Some points, each followed by its number:
[ -89 -106 -105 -106  -77  -27  -32   -6    6   41   57   69  110   43
   94   79  109   42   91   59    9  -13  -20  -58] 0
[ 20  15 -29  34  58  16 -30   0  -5 -23 -27 -18 -56 -37 -34 -17 -28   5
  12  16  25  10  29  62] 1
[-61 -94 -71 -63 -64 -65 -39  15   7  59  47  90 102  74 103  66  32   3
  -5 -29 -38 -52 -49 -63] 2
[ 58  31  -6  52  19  -6  46  37  17  13   5  25   5   3   2 -16 -34  -3
 -36 -21 -26 -36 -48 -20] 3
[125 127 127 103 127 127 119  44  64  29  13   3 -19 -11 -32 -42 -39 -30
 -19 -23  12  21  -9 -22] 4
[ -48  -66  -69  -87 -111  -84 -102 -101 -103 -103  -95  -84  -72  -48
  -26  -22    2   53   24  126   34  127  124  127] 5
[ -99  -88 -103  -91  -69  -61  -49  -48    2  -12   36   50   56   65
   80  104   56   20   47   24    8  -25  -39  -43] 6
[ 57  97  22 100  35  21   8  62 -19 -25  -4 -25 -49 -44 -33 -40 -27 -23
 -16 -21   8   5   5  96] 7
[ 94 100 106  47  51  72  77  24  46  21  40 -29 -53 -16 -30 -24 -29 -13
 -15  -6 -24  -5 -28   3] 8
[-88 -78 -95 -87 -48 -70 -53 -51 -24 -16 -37  35  41  32   8  19  63  59
  33  18  69  23 -11  29] 9
[ 73  30  39 101  39  10   7 -22 -17 -26 -73 -50 -56 -53 -35  -2   7   3
  45  40  73  90  57  43] 10
[ 25  83  17 -15  50  46  56  50  43  25  22  56 -10  -6  -4 -26 -16 -59
 -39 -39 -53 -34 -56 -24] 11
[ 58  37  78  22  63 -29  19  23 -12  36  19  -1  11  11 -28 -41   8 -29
  32 -14 -15  29 -13  -8] 12
[  0 -30  23 -41   0  -2 -11  -7  41  -9  22  48 101  27  57  36 -37   4
 -23   3 -50 -43 -42 -42] 13
[-64 -47 -59 -26 -49 -45 -48 -42 -28 -15 -16 -29  -5  -3  -9  53  19   4
  40  50  17   7  -4  64] 14
[-64 -76 -91 -67 -84 -80 -63 -46 -38  -4 -10  -6  19   5  34  52  36  14
  -3   8 -22  19 -12  12] 15
[  1  58  34  77 -25 -38  -7 -47 -52 -58 -67 -66 -61 -50 -46 -25 -23  11
  52  23  32  60 114  95] 16
[-21 -26  -4 -11 -41   1 -31 -11 -46 -23 -15  -8 -34   6  -3  14   7  65
  22  35  33  27  61  80] 17
[ -96  -95 -106 -125  -79  -63  -71  -52  -37  -19  -29   17  -14   25
   68   55   48   54   41   17  -21  -23   38   -9] 18
[-18 -84 -41 -25 -29 -17  -6  41  20  51  44  76  70  38  57  28  47  12
  -7 -11 -50 -55 -76 -54] 19
[-33  -2 -96 -53 -19 -10 -51 -21 -35 -34 -11  -6  -5  -6  21  22  27   6
  21  22  -7  17  36   3] 20
[ 47   1  52 -16 -40 -20   6 -16 -12  17 -16  -3 -33  11 -16  17 -21 -18
   0   9 -19  -2 -31 -16] 21
[ -9   2  12  -5 -11 -54 -35 -22 -43 -43 -34 -15 -22 -34 -28 -18   8  23
  -3  -7  60  91  71  18] 22
[ 89  47  55  66  60  14  59  13 -28 -25 -34 -27 -51 -40 -43 -38 -33 -35
 -19 -13  28  43  18 -11] 23
[ 25   1 -57   9 -11  -1  -1 -31  12   3 -23 -16 -12  -2 -13  -4 -20 -30
   3   7   1  18   0  61] 24
[ -3 -15  14  11  -8 -10   2 -26  37 -18  -6  -1   1  -3  44   6   9   6
  23  54   5  17 -17  24] 25
[ 37  77  46  64 127  43  80  29  35  87   1  59  38 -21 -13 -34 -47 -63
 -71 -76 -77 -67 -59 -53] 26
[ -4  -4 -20 -15  -8 -44 -16 -40  28  42 -15 -37  -1 -10   6 -17  13  27
  22  20 -17   2   9  13] 27
[-77 -97 -64 -58 -38 -59 -12  12  59  50  36 107  75 113  76  76  70  53
   3   4 -52 -30 -48 -63] 28
[-54 -16   5 -65   2  -5 -26 -10  13  12  50  -6  23  11  53  48  42  42
 -19 -12 -14 -25 -20 -22] 29
[-12  64  40  42  20 114 -15 -11  24  -3   2 -22 -32 -41 -46 -41 -37 -38
 -13  -1  -7  19  22  51] 30
[  8 -22 -27   2 -21  24   6 -29  20  31  27  12  45  64  -4   0  27 -11
 -22 -19 -16  -9 -44  26] 31
[ 11   1   1  -9  24 -25  -8  -8  -1  -5  -5  -9  -9  34  18  20  34   5
  13  16  41   5  21  -2] 32
[-60 -37  35 -19  47  12   0  12 -38  32   1  73  46  36  22  13  19 -31
 -24  -4 -39 -19 -59 -54] 33
[-37 -39 -40   3  -6  32  10 -21   8  25  22   6  18  30  26  52  61  21
  37  16 -12  19 -22  22] 34
[-14  78  85  61 100  15  65  44 -10  71  19  -9 -24  16 -38 -24 -34 -31
 -24 -26  -1  -9  -8 -56] 35
[ 26  20  63  44  48  70  31  57   1  28   0  15  23 -20   9 -12  -9 -34
 -53 -30 -30 -17 -10  -1] 36
[-125 -122 -109 -100  -72  -56  -16   16    1   97  112  127  112  118
   77   81   -7    2  -32  -60  -84  -96 -101 -109] 37
[-14  38  -3 -25 -12  11  32 -14  -5  13   5 -31 -32  -8   2  -8  26  27
  -7   9  24   9  36 -18] 38
[ 30 127  27  41  31  76  40  29  32  16 -13 -20  -9 -19 -30 -43 -42 -35
 -23 -33 -25 -28 -23 -33] 39
[ 23  37 104 118  76  41  58  16  29   8 -20 -15 -28 -41 -46 -47 -30 -41
 -34   1 -10  26 -12 -41] 40
[-35  -4  80 -13 -27 -16 -36 -21 -28 -43 -22 -36 -38 -19 -10  -3  14   2
  22 109  48  15  43  62] 41
[127 127 125 127  52  98  79  30   4 -17 -36 -14 -22 -41 -53 -61 -65 -71
 -70 -63 -52 -31 -36 -32] 42
[ 48  -6  49  24  11  25  11 -19  25  -3   4   1 -26  -8 -12 -22 -15 -12
  21  14 -13  40   8  54] 43
[ 43  53  -6  50  -6  -2  -4   0 -11 -19 -47 -46 -47 -31 -31 -26 -28 -19
   3  35  51  14  18  24] 44
[ 16  25 -21 -50   0  20  10   0 -17 101 -12  77 -15  62  33  -2   5 -19
  -5 -45 -31 -50 -44 -70] 45
[-102 -113  -92  -91  -60  -63  -23  -25   24   50   44  115   50   40
   88   58   10   15  -22  -40  -52  -66  -61  -82] 46
[-38 -31 -47 -40 -30 -35 -26   3  21 -29 -19  -9  12  54  21  63 -14  28
  15  19   8   0 -40 -51] 47
[-37 -36  14   1 -16  -1 -17  16  11  21  21  75   1   4  33  37  32  12
 -18  14 -25 -10 -37 -83] 48
[-23 -36 -67 -87 -34 -53 -21 -59 -37 -28 -41  -6   3   9  19  39   0  14
  41   2  24  58  25  35] 49
[-43  32 -36   8 -17  -4  -6  28 -37  20  34   0  24  16  16  10  -3   0
   2  -6   9  22  67  17] 50
[ 47  36 127  36 -20  44  14  47   9   7  32  26  38  -2  -7  -9  -3   1
 -20 -15 -36 -19  14 -62] 51
[ 69 112  43  53  25 -12  52  16  44  17  14 -36  10  -6 -23 -27 -18   4
   1 -17  19  23 -51  -4] 52
[ 76  91  84 127  94  43 113  86 -10  -1  11 -23 -32 -31 -49 -52 -60 -67
 -69 -66 -51 -78 -39 -73] 53
[ -63  -66  -40  -48  -43  -34   -4   78   83  103   88  127  109   75
   70   53   63    1  -27  -60  -85 -104 -119 -126] 54
[ 29   4  47 -11  62  29   4  56   8 -11  12 -16  -9 -38 -34 -41 -55 -58
 -48 -50 -42 -47 -20  -9] 55
[-51 -55 -49 -51 -21 -55 -50  -2 -31 -22  36  -1   2   0   1  11  -9 -13
 -21 -15  14   3 -24 -31] 56
[ 82 -16  -2 119  37  64  -5  13  -1 -13  19   5 -38  -8 -16 -22 -31 -38
 -22 -30 -12   8 -27  25] 57
[-122 -127 -127 -122 -107  -89  -71  -39  -14    7  -24   38   57  126
   16   89   84   94    7   33   12   -1  -37    8] 58
[-19  17 -47  37 -35  -7 -40  28  -2  29  13  16  52  36  29  25  34  58
 -19   2 -15 -36   1 -54] 59
[ 26   7 127  73  87  67   6  44  21   6 -36  -2 -32 -30 -33 -30 -25 -47
 -12  13  -3 -42  28  35] 60
[-10 -47  13 -49 -52 -17 -12 -12 -26 -22 -25 -23 -27 -48 -16 -18  -9   0
  43   6  -6  63  53   7] 61
[ 41  66 113  52  73   4  52  49 -23  45  19 -18 -17 -32 -34 -38 -53 -49
 -55 -36 -15 -40 -25 -17] 62
[ 26  70   8  28 -21  21  -3 -12 -25  11 -14 -20 -16 -34 -17 -34 -33 -13
   4 -21 -38  -3   1  49] 63
[ 26  30  26 127  42  79  33  61 -18 -54 -39 -36 -41 -47 -48 -46 -24 -34
 -24   5   1  26  57  71] 64
[ -6 -20 107  44 -23  23  39  44 -16  -7   5 -24 -52 -12  -3 -22  -9 -19
  -3  37   2  -5 -15  15] 65
[ 28  40  31 116  -8   4 -39  28  44  11  47   3   6  -4 -10  -5 -13 -39
  -7 -20 -21 -37   8 -34] 66
[ 44 127  90 -28  25  22  47  -7  -8 -40 -65 -72 -63 -53 -38 -29 -30 -14
  26   0  24  18 104  30] 67
[ 44 -13  42 -62 -27   4   8  12   3  12  -8  18  -4  12 -22   5  -2 -26
  16  21  19  12 -23  -8] 68
[ 57 -15  83  65  76  68 116   1  35  16   6  63  10 -36 -38 -48 -55 -61
 -72 -73 -78 -54 -67 -28] 69
[127  36  87   6  50  19  45   4  39   8  11 -20  29 -10 -24  -8  -9 -22
 -29  11  -3   1  -1  30] 70
[ 54  19  26  37 -17  45 -16   9  15 -40  30  10 -11 -10  -5 -21  -1 -19
 -22  28 -11  -4 -48 -13] 71
[ 33  92  63 127  68  77  22   1  36   7  45 -16 -17  -4  -2 -11   7   5
   3 -18  -7 -17 -29 -13] 72
[-107 -126 -119 -114  -99  -95  -46  -20  -22   21   42   39  107  125
   65   67   54  -12   32  -23  -31  -39  -25  -60] 73
[ 26  44  -5  26   3  49 -22  27 -23 -16  -1  -9 -32 -25  -6 -21 -14 -18
   6   4  37 -29  -3  28] 74
[-48 -12 -12  -7 -46  14 -18 -55 -33 -18   5  -3  17  32  -3  21  12  15
  25  23  22  52  89  -9] 75
[-25 -33 -50 -52 -49 -28 -54  11   6   7  13  26  26  49  58  11  10 103
  31  41  27  -9   0 -15] 76
[-58 -79 -88 -66 -44 -59 -66 -66 -48 -32 -12 -20  23  17  13  27  26  -5
  -4  50  38  -3  25  -4] 77
[ -94 -107  -94 -109  -57  -71  -15   14    9   37   93   98  118  115
   57   34   33   11  -49  -53  -68  -77  -84  -74] 78
[ 37  38  21  81  21  37  -4  -1  18  29   2 -16  -7  10 -19  25 -13   2
 -26 -33 -21   1  -6 -41] 79
[ 30  36  83 102  -4  64  55  38  33   1   2  -3 -19 -33 -32 -35 -29 -23
 -15 -12  -4 -13  11   2] 80
[-34 -38 -95 -54 -42 -17 -64 -17   9 -10   1  -3  10  21  74  41  75  59
  55  74  14  49 -12 -53] 81
[ 65   0  19  62  35   8   8  26 -32 -30 -14  -9 -21  -9  -6  -9  -1  10
 -11   0  33  27  14   4] 82
[ 85  60  81 102  16  28  40  18 -18 -15 -15   0 -37 -28 -40 -32 -34 -40
 -30 -12  -8  39 -11  12] 83
[-80 -59 -20  -8  23 -30  -1 -15  -7  43  -8   3  23  84  51  24  39  -4
   8   4  19 -44 -36  20] 84
[-55   4  15 -29 -10 -15 -51 -28 -10 -18 -20 -54 -43 -27  -2 -24  -3  30
  27  18  61  52  58  12] 85
[-11  71  65  24   0 -13  14 -18 -20 -26 -33 -31 -19 -29 -27 -26   0 -12
  14   9   6  -1  23  20] 86
[ 56   3 109 -12 127  -8  34  47  64  82  24  -4 -12 -15 -19  -8  -9 -31
 -29 -29 -22 -35 -38 -56] 87
[103  83 127 105 119  76 -11  69  15  15  -3  16 -18 -29 -23 -38 -35 -22
 -14  -1 -23  -2  14  -6] 88
[ -6  36  11  53  23 -19  21 -22  -4 -16 -20 -38 -14 -19   8  13  15  25
   8  52  36  24 -24  46] 89
[-11 -51 -17 -16   0  17  -7 -25  -9   7  32  -9  29  22  15  -2   0  17
  -6 -13   9 -13 -14 -18] 90
[ 21  24 -16  65   6  10 -34  30 124  30  44  26  64  28  17  29  12 -25
 -21 -25 -16 -34 -34   2] 91
[-19 -45   7 -34  -7   9  -2   0   3 -52   9  67  42  65  35  39  32  17
   7 -19  -4 -25 -61 -70] 92
[ 13  62 117  77 -13  79  18  47   5  12 -14 -11  18 -13 -27 -10 -13 -14
  -5 -14  -6 -13  20 -12] 93
[-32 -40 -40  -5 -43 -28 -11 -60 -35 -15  -6  11  18 -22  -8   7  19 -26
  11  26  14   5  -3 -14] 94
[-11  -6 -23 -34 -29   8  43 -12  30  59  37 -14  21  82  49  20  11  -2
   1   1 -16 -35 -36 -43] 95
[ -7 -44 -53 -20 -57 -53 -60 -61 -59 -67 -64 -49 -45 -39 -15  10   5  71
  21  53  80  39  72  52] 96
[-17  -8  67   1   8 -11  -3   5 -22 -21 -13  -8 -34 -22  23  -2   1  12
  28  17  56   5 -18 -51] 97
[-12 -15 -34 -91 -36 -71 -40 -42 -43 -29 -48 -39 -11  -3   3  18  -6  36
  25  48  -8  24 -14  -5] 98
[ 34 127  27 127  70  89  69  61 -10 -27  31  19  26  26  -8 -36 -23 -27
 -11 -39 -44 -29 -40 -49] 99
[-98 -82 -61 -70 -84 -38 -35  15  37  66  49 -11  54  68  64  29  35  11
 -15 -22 -38 -48 -59 -41] 100
[-72 -39 -73 -16   2 -19   5 -36   2  18 -19  -3  58  20  15 -20  10 -15
 -28 -40 -66 -46 -65 -32] 101
[ 47  32  14  41 -28 -24 -25 -45 -37 -51 -62 -53 -37 -50 -39 -22   4  13
  23  51  93 123  43 107] 102
[104  93  80  98 100 127 105  68  57  16  35 -24  -3 -32 -29 -15 -20 -32
 -35 -17  -8 -17 -34  -3] 103
[-14 -61  20 -11 -17 -20 -49 -44 -63 -63 -46 -63 -38 -37 -26 -14   1   2
   2  22  75  73  44  34] 104
[-90 -87 -71 -44 -66 -49  52  50   7  86  55  89 127  87  33  54  16   2
 -32 -46 -57 -62 -55 -62] 105
[ 33  71  -2  54 -21  12  46  12  55 -11 -11  -8   7   9 -12  -7  -9 -32
   1  14 -10  -2   0 -22] 106
[-36 -65 -55 -80  11 -29  13  -4  72  65  82  -2  73  68  54   6  11 -29
 -13 -34 -55 -45 -65 -37] 107
[-28 -36 -51 -41 -56 -73 -41 -52 -33 -30 -30 -13 -28   4   2   6   0   8
  23 -15  47  42  40  10] 108
[-30 -29 -37 -63 -31 -18 -39 -35 -28 -20 -21 -45 -29 -32 -14  -7  -4  -3
  25  12  17  42  63  25] 109
Which three points above are nearest to each new point by angle? Their numbers follow each, smallest number first.
[-25  -6 -38  13  12 -64  21  14   2   0 -13 -21 -20  12  -2 -23 -37 -11
  -8   0 -10 -22  -5  13] 24 56 101
[ 49  72 127 127 100  27   2 -31 -13 -37 -72 -63 -68 -62 -55 -43 -29 -12
  22  11  85  54 -32  78] 10 23 83
[ 66  54  36 -36 -44 -14  32 -18  -1   0 -36 -25 -24 -13 -18 -21 -20 -25
  -7  13 -12  28  -1  44] 21 63 67
[-41 -26 -57 -36 -23 -31 -34   5 -24 -28 -43  -8 -21  -1 -24   0  34  46
   2  29 -35  30  36  -6] 5 18 20
[ 45 -13 -36 -30  -3  27  13 -21 -23 -28 -39  -7 -23  -3 -38 -14 -17  15
  35 -11  31  41  12  34] 24 96 102
[ 36  63   2  59  63  -8  45 -13  44  47  20   3  44 -13   2 -12  13  20
  13  -3  47 -20  16 -32] 4 52 72
[  9  10 -17  28 -23 -27 -11   3 -19 -32  -3  -2  -5  -2  -9  15   4  42
  49  -8  39   3  24   4] 16 17 96
[-55 -63 -28 -69 -54 -56 -68 -32 -32 -43 -41 -32 -15  12  -9  22  31  54
   9  36  56 127  24 -56] 49 98 108
[ 52 -14  35  14   3   7 -13 -50 -48 -52 -53 -68 -71 -50 -50 -40 -23 -15
  28   7  30   3  95  64] 10 16 104
[ 98  86  51  72  53 103 104  91  72   9  13  28 -17 -25 -12   4  -5  -8
  17 -19 -17 -31 -19  13] 4 8 103
[ -7  -2 -33  11 -50 -18  27 -12 -14   8  27   9 -27 -17 -17   1  25 -19
  -8  14   7  12  37 -21] 38 75 94
[ 19  22 -35  11  -1 -35 -24 -26  30 -13   9   7  46   1  38  18  16  17
  21   7   5  29   1  -4] 25 76 81
[-93 -72 -93 -50 -41 -57 -58 -33 -16 -40 -18  -6 -27  -6  -9  -9  37  24
  51  51  38  18  22  72] 9 14 77
[-40 -65 -23  -3 -19  15  14  37  57   7  43  49   0  49  37   1  -8  -1
 -31 -22 -37 -62 -44 -51] 19 37 54
[  8 -40 -20 -39 -22 -44 -50 -55 -25 -58 -40 -50 -54 -39 -19 -10  12  -4
  42  45  72  -1  87  36] 5 96 109
[-35 -38  -9 -47   7  -8  13 -26 -14  -6  20  37  26  43  52  59 -14  27
  32   0  -8 -32 -14 -21] 6 28 46
[-59 -40 -60 -87  23 -12  64 -18  67  63  86  22  91  35  59  32  41  12
  -8 -42 -45 -65 -71 -91] 37 54 107
[-24 -20 -12 -12 -59 -29 -51 -41 -23 -51 -14 -38 -14 -23   7   1   6  45
  11  27   0  46  60  57] 5 17 96
[ 20  13  75  42 -11  21  15 -24  46  18  10  49  12  19   3  -8 -11  18
   0 -31   0  -9 -34 -42] 51 69 72
[ 36 100  61 113   2  39  56  79   8   7   0   0  11 -15 -17 -12  -6 -21
  -9  -6 -10 -13 -18 -52] 53 80 99
[-56 -34 -59 -35 -38 -36 -60 -38 -19 -47 -39 -32 -33 -17  -9   1   1   6
  21  35 -50  60  41  63] 5 14 109
[-23 -37 -72 -30 -31 -12  -2 -39  18  10 -22   7  -5 -13   1  11  32  24
  41  10  40  17  20  17] 9 49 108
[ 50  36  17  86  12  28  12  -1  -5 -35 -14 -36 -47 -37 -35 -39 -43 -17
  -9  -4 -34   1  61  40] 7 64 83
[112  12  31  16  63  23 -13 -10  -8 -83 -66 -78 -69 -65 -53 -43  -2  36
  55  17  37  82  -9 -23] 10 23 82
[ 64 -30 -37  44  21  59  67  54 -16  -5 -13  -7  -2  -9 -13   1 -27 -18
  -3  -6   3 -29  -8  25] 57 64 103
[108  83  63  23  51  67 -24 -24 -39 -35 -52 -60 -68 -57 -46 -22  -8  16
  28  44  61  85  81  74] 10 67 102
[ -80  -46  -62   15  -25  -41   -7   11   99   71   96   46   58   83
   87   83   14    6   -3  -55  -52  -77  -94 -105] 19 37 54
[  3   8 -20   9  11 -10  14  -4  -2 -17 -37 -16  -9 -16 -27  -9  -5  35
  34  -9   2  24  22  29] 1 16 102
[-21  -4  36 -28  26   5   9 -42 -49 -29 -45 -49 -41 -45 -40 -26  -8 -15
  -6  33  38  21  20  19] 41 85 104
[-35 -92 -69 -55 -50 -63 -44 -45 -25  15  36   5   6  15  19  49  30  42
   0   6  -9  -6 -37   5] 6 15 58
[ -9  41 -16 -24   2  23 -38   8  36  13  56   3  40  15  18  34  17  14
 -28  37   8 -23  -4 -16] 29 59 91
[ 18 -26  -9 -33 -64 -42 -41 -34 -24 -33 -51 -33 -39 -38 -39  -6  15  17
  21  33  53  10   9   2] 5 96 104
[ 11  81  12 116 -19  67   9  36 -10   7  22 -19 -32 -38 -22 -31 -17 -33
 -20  -8  -2 -10  23   3] 7 64 80
[ 45   1 -20 -20  -7  13  -6  12 -31   0 -13  -3  14   7 -19 -15  -3   5
  16   0 -14   4  -1  -7] 63 68 98
[-32 -28 -17 -43 -40 -31 -47 -35 -56 -70 -61 -53 -57 -51 -24  -4   1   4
  41  53  55  83  61  89] 5 96 104
[ -1  52  62  -5   1 -19  -6 -15 -28 -42 -51 -40 -42 -43 -32 -32  -7  17
  31  52  44  75  91  36] 16 22 102
[ -70  -79 -114  -71  -60  -68  -38  -26  -44  -13  -30    3   42   25
   10   43   15   19   33   -7   49  -31  -25   35] 9 15 58
[ -7  54  43  -9  14  44  55  81   3  -5  40  46  -5  -1  32  -7 -13  -5
 -10  -5  -3  -8  -3  -8] 11 36 99
[127  95 123  64  59 127  40  22   3  33  28   4   2  -1  -3  -4 -30 -16
 -18 -39  -4   9  28 -30] 4 88 103
[ 64  29  40  39 -73 -27  -1   2 -16  -6  -9 -18 -33 -35 -22  -6 -39 -14
   8   2   1   3 -39  12] 21 63 83
[ 59  53  80 100  16  16  70  10  -8   6  -7  -3  -3 -32 -19 -42 -29 -33
 -23 -15 -16  40  51 -16] 40 80 83
[ -3   9  -1  13  31  15  18  11 -16   5  27  10  16  -6  12 -14 -20 -31
  -3 -13 -48 -28   2 -12] 11 26 69
[ 55  61  75  72  71  71  24  58  81 115 -30  42  12 -14 -23 -33 -45 -59
 -70 -75 -71 -74 -59 -60] 26 36 69
[ 35 -60 -54 -13 -14  -4   0  26 -13  10  -3   7  -5   9 -16  33 -19  12
   1   2  32   2  -8  14] 9 49 58
[ 20  27 -33  -2 -52 -31 -31 -27 -36 -71 -55 -62 -72 -67 -50 -32 -28  11
  43  38  31  93  49 112] 5 16 102
[ -64  -56  -81 -100 -103  -85 -100 -100 -101  -97  -90  -73  -63  -43
  -23   11   19   14  124  115  127  127  127  127] 5 96 109
[127  35 -42  15  14  51  21  27  10   2  22  16  35 -28  11  11  22  22
 -13   4   1 -19 -45 -23] 3 71 103
[ 17  45  35  -9  -4  56 -20  20 -12  23  18  23  -2 -16 -13 -18  31   7
   1   1   4 -13   3 -24] 51 88 93
[-13   8 -57  18 -66 -35 -14 -15  -3   9  12   5   8  36  36  51  -5  38
  37  -5  28  36 -36 -39] 6 47 81
[-11 -28 -18 -44 -30 -19  14  15  21  16  10  31   1  15  18  24  14  -8
 -10 -17  -5 -22  -4 -50] 37 46 54
[ 17  26 -81  -8   3  -4 -34  -7 -20   3 -11  33  11  54 -11 -15  20  10
   7  13   2  -9   9 -16] 20 59 76
[ 21   3  32   0   6   2   5  -8 -28   3  20 -34  12 -27   3 -11 -17  -3
 -35  -4  23 -27 -23 -48] 53 55 62
[ 24 -36  31 -32 -24  23 -21   1 -56 -45 -37 -51 -41 -41 -32 -24 -14 -14
  15   5  20  19  32  49] 5 61 104
[113  72 127  48  96  22  96  31  23  22 -12  -2 -21 -31 -41 -33 -42 -36
 -29 -33 -12  10  20  -8] 4 8 42
[-86 -63 -51 -62 -49 -53 -68 -41 -46 -32 -28 -18  -7  -4  13  47  45  43
  51  55  47 -43  -4  64] 9 14 77
[ -2  61  16 -13  19  16  31   1   8 -36  10 -11  13  25  15   1  15  -7
  37 -34 -27 -17   1 -11] 11 39 99
[ -6  70 -52  61  69 108   5  -5  -7  26  -7 -21  -3 -40 -13 -17 -18 -15
  -2  35   4 -26 -21 -57] 39 72 99
[ 70  37  68  53  77  38  14  70  11  44  18 -20  -7  -3   0 -24 -23 -10
 -16 -30 -13   0 -11 -34] 4 88 103
[ 11  48  17  13  27   0   3   6 -22  -9   5   3 -12  -8 -29 -12 -20   2
  14  29  17  22  33   1] 23 67 86
[-32 -13  -9   8   1  12  43   5  43  58  61  88   4  29  48  30  15  14
 -26 -33 -31 -66 -77 -66] 19 48 54
[-16  -7 -21 -12 -22 -21  -1  -5 -25  31  28  -8  -5  -5  11  28  15  29
  35  25  42  54  30  64] 14 17 49
[-12 -47  49  14   9  42  -8  17   2 -16 -11 -39   6   5  -8  10  14   9
 -10   8  -8 -34  22   9] 60 65 93
[  1  75  46  59  46  43  12  24  -3  -4 -24  -6 -19 -45  -7 -14  -6  -4
 -19   7  27  56   1 -40] 4 23 40
[ 32   9  16 -13 -36 -30 -38 -54 -47 -62 -71 -63 -56 -57 -53 -32 -22  18
  33  29 107  34  57  85] 96 102 104
[ 51  14  25   4 -17   9 -34 -25   8 -25   9  -3  -6 -29   6   1   5 -18
   2  12  65  -2  38 -43] 10 44 97
[-64 -83 -65 -67 -70 -15 -24   3  23  -9  42  49  53  26  39  95  24  47
  38 -13 -15 -41 -30 -44] 0 6 46
[ 18  25  53  35  34   9  -3  33  13  41   1  23  15  -5 -17  24 -24 -12
 -32 -39 -32 -36  15 -45] 26 36 51
[ -31    8 -100   15  -35  -74  -43  -54  -54  -67  -48  -37  -47  -29
  -22   -9   -6    7   22   88   26  114   67   95] 5 96 102
[-70  36 -15  -2  12 -34 -15  26  -6  15 -35  -2  23 -36  -6 -18 -36   0
  -2  27  21  37   1 -18] 22 50 85
[-25 -46 -28 -50 -66 -32 -67 -35 -56 -42 -43 -22 -22 -25  -2 -15  23  27
  55  35  78  -3  99   3] 96 108 109
[ 52 127  11  30  64 111  21   4 -20  51  28 -14   0 -20 -40 -49 -44 -40
 -63 -47 -36 -22 -24 -33] 26 39 42
[127  41  59  39  65  76  56  14 -15  10   1  -2 -10 -10 -12 -20 -30   8
 -11 -15 -19  38   8 -27] 4 8 103
[-56 -43 -12  25  36   9  -1 -32  19   4  -3  -9   0 -15   6   1  -8  15
  -1  -4   2   5  15  14] 34 84 90
[-35 -74 -28 -61 -57 -79 -38 -38 -23 -28  -9  16  -3 -19   7  44  14  14
  32  14  -5  51  -4 -34] 15 18 49
[ 44 112  65 127  70  75  45  78   9  -3   1 -24 -37 -60 -49 -51 -45 -45
 -38 -13 -19  -1  -9  78] 7 64 80
[-10 -44 -60 -67 -66 -76 -90 -82 -85 -95 -88 -74 -63 -60 -32   7  14  53
  37  87 111  88 120  60] 5 96 109
[ 19   0 -32 -21 -45 -24  -4   5 -11   4   9  10   9  24  34   5  -4  50
   7 -25  26 -43 -18 -43] 2 59 76
[  3  16 -22 -73  41   6 -21 -12 -31 -33  -8  21 -17  16   6  11  21  29
 -11  14  -8  -9 -30 -44] 29 92 98
[127  60 -27 127 127 127 127 118 112  95 -26   6  11  -1 -34 -50 -49 -46
 -47 -57 -50 -33 -50 -31] 4 26 103
[ 29 -20 -43  47  -2   1   8  27 -14 -40 -27 -11  -7   8  -9 -15   2  -2
  -7 -10   4  22  -8 -17] 57 64 82
[-16  18 -46 -10  -7   2  28 -18  20 -43 -17  -9 -29 -23 -26 -14   4 -22
   1   8 -21  -6   4  26] 1 24 109
[ 11  20  78 -41  16  -4  42  25  17  68  12 -24 -19 -11   1  -4 -13  -3
 -16  -9 -20  -6   8 -10] 35 62 87
[ 12  52  24  66  26  57  45   7  19  11  -3 -23 -33 -47 -37 -42 -53 -28
 -22 -16  16 -33  27  21] 30 39 80
[ 73 103 106 127  63  90  -7  96  62  -2 -23  -9 -25 -36 -34 -34 -43 -17
  -1 -24 -27  26 -13 -21] 4 80 88
[ 67  -8  84  60  57  24 -40 -26 -18 -23 -65 -66 -60 -60 -49 -34 -32 -21
  20  17  33  11 127  43] 10 16 67
[ 28  45  32 -15  77  76 -37  11   4 -27 -11 -27 -49 -40 -31 -42 -38 -35
   0   2   2  -6  25  33] 1 30 60
[ 37  27 -23 -55  29  -1 -37  -4  -9 -21 -37 -17  16 -21 -14 -17   6  -1
   2   5   6  13  31  -1] 20 67 109
[ 17  11   1 -12  -3  43  19   2 -47 -34   5 -25  -4 -19 -11 -24  11 -15
  -1   4  -3   6  22  -9] 23 64 67
[ -5 -22  58  16  -6  -1  14 -48 -14 -22 -64 -51 -52 -32 -40 -15 -25  -2
 -20  20 -18  27  58   4] 16 67 104
[ 24 116 127 124  76 127 127  94  94  26  52  14   7  -6 -17 -22 -32 -36
 -36 -42 -22 -42 -66 -24] 4 99 103
[ 37 127  90  11  26 123 -20  30  42  33 -10 -15 -45 -28 -49 -51 -45 -57
 -43 -49 -41 -24 -16  28] 30 39 42
[  8 -55  41   7  12  10  24  -2  23 -15  26 -14  -8 -11   2  -7  -5  21
  27 -16   2  -3  59  37] 17 43 60
[-35 -37 -42 -20  32 -28   7  30  83  66  23  41  99  39  37  34  54   5
 -18 -41 -68 -88 -91 -82] 19 54 107
[127 127 118   4  10 122 113 110  35  33  32 -25 -31 -39 -51 -47 -59 -49
 -24 -20 -33 -20  -8 -14] 4 8 103
[ 24   9  24 -58 -41 -45  -8   6  62  27  52  56  41  29  33  18  41  22
 -36  13 -39 -24 -52 -33] 19 28 54
[ 80  62   7  56 109  33 -30  74  35  34  25  -9 -32 -10 -15 -11  -7 -26
 -27   6  20 -13 -10  28] 4 88 103
[ -8 -16 -48 -43  -8 -39 -11 -17 -41  -6 -29 -19  -1  10  34  47  43  50
  18  28  21  -4  35 -10] 18 20 81
[-30  19 -20 -30 -27 -35  15   8   6  72   8  11  22  40  27  20 -14  18
   1   1  -8 -18 -11 -49] 37 95 105
[115  81 110 127 114 127 127  62  67  63  52  16   2  15  -4 -17 -24 -40
 -51 -50 -49 -59 -61 -67] 4 53 103
[-20  12  -5 -29  27 -19 -22  -9  46  21  48  49  63  23  47  40  25  25
 -14 -20 -32 -40 -57 -49] 13 19 54
